[[ 94 -60  47 -69]
 [ 94 -59  64 -66]
 [ 80 -99  47 -69]
 [ 94 -60  47 -75]]
->
[[-59  64]
 [-99  47]]

[[  5  13   1 -19]
 [  1 -28   1 -65]
 [ -6 -14  -8  34]
 [ -9 -34  -1  16]
 [-16 -28  24  77]]
->
[[-28   1]
 [-14  -8]]

[[  6 -30  59 -30  12]
 [-31  78 -78  82  31]
 [ 12  38  -8  28  30]
 [  1  11 -39   5 -10]]
->
[[ 78 -78]
 [ 38  -8]]

[[-20 -38 104]
 [103  48 -34]
 [ 81  -8  71]]
->
[[ 48 -34]
 [ -8  71]]

[[-46  77  -1 -30]
 [-55  66 -17 -23]
 [-31  96  32 -45]]
->
[[ 66 -17]
 [ 96  32]]

[[-32   7  51  -9]
 [ 55  48  50  32]
 [ 30  -9 -86   8]]
->
[[ 48  50]
 [ -9 -86]]

[[ 56 -60  15]
 [ 42  34  51]
 [-62 -90 -45]]
->
[[ 34  51]
 [-90 -45]]

[[-55 -17  76   2]
 [-33  24  18  15]
 [-18 -45 -11 -60]
 [ 23   0  38  39]]
->
[[ 24  18]
 [-45 -11]]

[[ -1 -58  67 -35]
 [ 50 -75 -32  89]
 [ 56  54  71  -8]
 [-57 -55 -86  20]]
->
[[-75 -32]
 [ 54  71]]
---
[[ 84  88 -95  91 -97  87 -86]
 [ 29  -1  22 -49  -3  88  49]
 [ 62 -54  14  -8  23  59  51]
 [ 80  87 -84  80 -91  92 -88]
 [-14  21  29  79 -36   2  64]
 [-35 -45  35 -49  39 -36  -9]
 [-21  41 -61   6  -6 -63 -79]
 [ 89  80 -91  85 -77  91 -76]]
->
[[ 87 -86  84  88 -95  91 -97]
 [ 88  49  29  -1  22 -49  -3]
 [ 59  51  62 -54  14  -8  23]
 [ 92 -88  80  87 -84  80 -91]
 [  2  64 -14  21  29  79 -36]
 [-36  -9 -35 -45  35 -49  39]
 [-63 -79 -21  41 -61   6  -6]
 [ 91 -76  89  80 -91  85 -77]]

[[-19  70  60  -1 -23  53  34  40]
 [-91 -47  -3 -30  23  10 -82  88]
 [  9 -26 -17  35 -61 -71  38  83]
 [ -7  69 -60  63 -24  20  71  87]
 [-58  56 -13  -3 -76 -19 -53 -10]
 [-33 -77 -52 -79  26  78 -83   4]
 [-16 -54 -31  54 -12 -48  74 -56]
 [ -4  54 -80  42  88 -61 -16  25]
 [ 82 -68  -8   2 -80 -15 -57 -91]
 [-17  -5  87 -76  -1  37 -42  53]
 [ -8 -91 -26  38 -34 -90 -68 -44]
 [-76   6 -43  35  76   2  28  71]]
->
[[ 34  40 -19  70  60  -1 -23  53]
 [-82  88 -91 -47  -3 -30  23  10]
 [ 38  83   9 -26 -17  35 -61 -71]
 [ 71  87  -7  69 -60  63 -24  20]
 [-53 -10 -58  56 -13  -3 -76 -19]
 [-83   4 -33 -77 -52 -79  26  78]
 [ 74 -56 -16 -54 -31  54 -12 -48]
 [-16  25  -4  54 -80  42  88 -61]
 [-57 -91  82 -68  -8   2 -80 -15]
 [-42  53 -17  -5  87 -76  -1  37]
 [-68 -44  -8 -91 -26  38 -34 -90]
 [ 28  71 -76   6 -43  35  76   2]]

[[  0 -16   4   9   5  -1]
 [ 37 -17 -14   9  15  -1]
 [-24 -16   4   9  27  -2]
 [ 15 -11   6   9  39  27]
 [  0 -16   4   9  -1   5]
 [-82 -16   9 -16  15 -21]]
->
[[  5  -1   0 -16   4   9]
 [ 15  -1  37 -17 -14   9]
 [ 27  -2 -24 -16   4   9]
 [ 39  27  15 -11   6   9]
 [ -1   5   0 -16   4   9]
 [ 15 -21 -82 -16   9 -16]]

[[-40 -66   9 -22   2 -40  52]
 [ 34 -52  -6  39  25 -29  27]
 [ 35 -72 -54  67   7 -41  54]
 [-48 -53  26 -49  15  -6  44]
 [-80 -50 -40  15 -45 -34  84]
 [ 22 -17  47 -15  32 -32   8]
 [-69 -83 -50  10 -42 -32  77]
 [-78 -70 -50  14 -60 -29  85]
 [-59  11 -28   4 -47  30   0]
 [  0 -65 -17  23 -16 -30  57]
 [-59  30 -20  22 -44  -9 -13]
 [-75 -40 -38  13 -47 -31  71]]
->
[[-40  52 -40 -66   9 -22   2]
 [-29  27  34 -52  -6  39  25]
 [-41  54  35 -72 -54  67   7]
 [ -6  44 -48 -53  26 -49  15]
 [-34  84 -80 -50 -40  15 -45]
 [-32   8  22 -17  47 -15  32]
 [-32  77 -69 -83 -50  10 -42]
 [-29  85 -78 -70 -50  14 -60]
 [ 30   0 -59  11 -28   4 -47]
 [-30  57   0 -65 -17  23 -16]
 [ -9 -13 -59  30 -20  22 -44]
 [-31  71 -75 -40 -38  13 -47]]

[[-50 -49 -74 -91  62 -58  63  16  28  88 -51  32  74  73]
 [ 49  41  89  93 -70  52 -69  10 -50 -95  50 -10 -53 -40]]
->
[[ 74  73 -50 -49 -74 -91  62 -58  63  16  28  88 -51  32]
 [-53 -40  49  41  89  93 -70  52 -69  10 -50 -95  50 -10]]

[[ -3  -9 -26   5   4   2  21  -7 -16 -86]
 [ 14  53  -1  25   6   2 -59   1  23  -4]
 [ 22   4 -11  -7  -4   6 -62   0 -50  55]
 [  9 -11  29  28 -30 -28 -39  49 -17  27]
 [-19   7 -26  23  41   4  20  36 -30 -33]
 [ 22   9  -5  16  15  -4 -61   0  19  -4]
 [ 15 -24  83 -14 -24  23  -7  35 -45  16]]
->
[[-16 -86  -3  -9 -26   5   4   2  21  -7]
 [ 23  -4  14  53  -1  25   6   2 -59   1]
 [-50  55  22   4 -11  -7  -4   6 -62   0]
 [-17  27   9 -11  29  28 -30 -28 -39  49]
 [-30 -33 -19   7 -26  23  41   4  20  36]
 [ 19  -4  22   9  -5  16  15  -4 -61   0]
 [-45  16  15 -24  83 -14 -24  23  -7  35]]
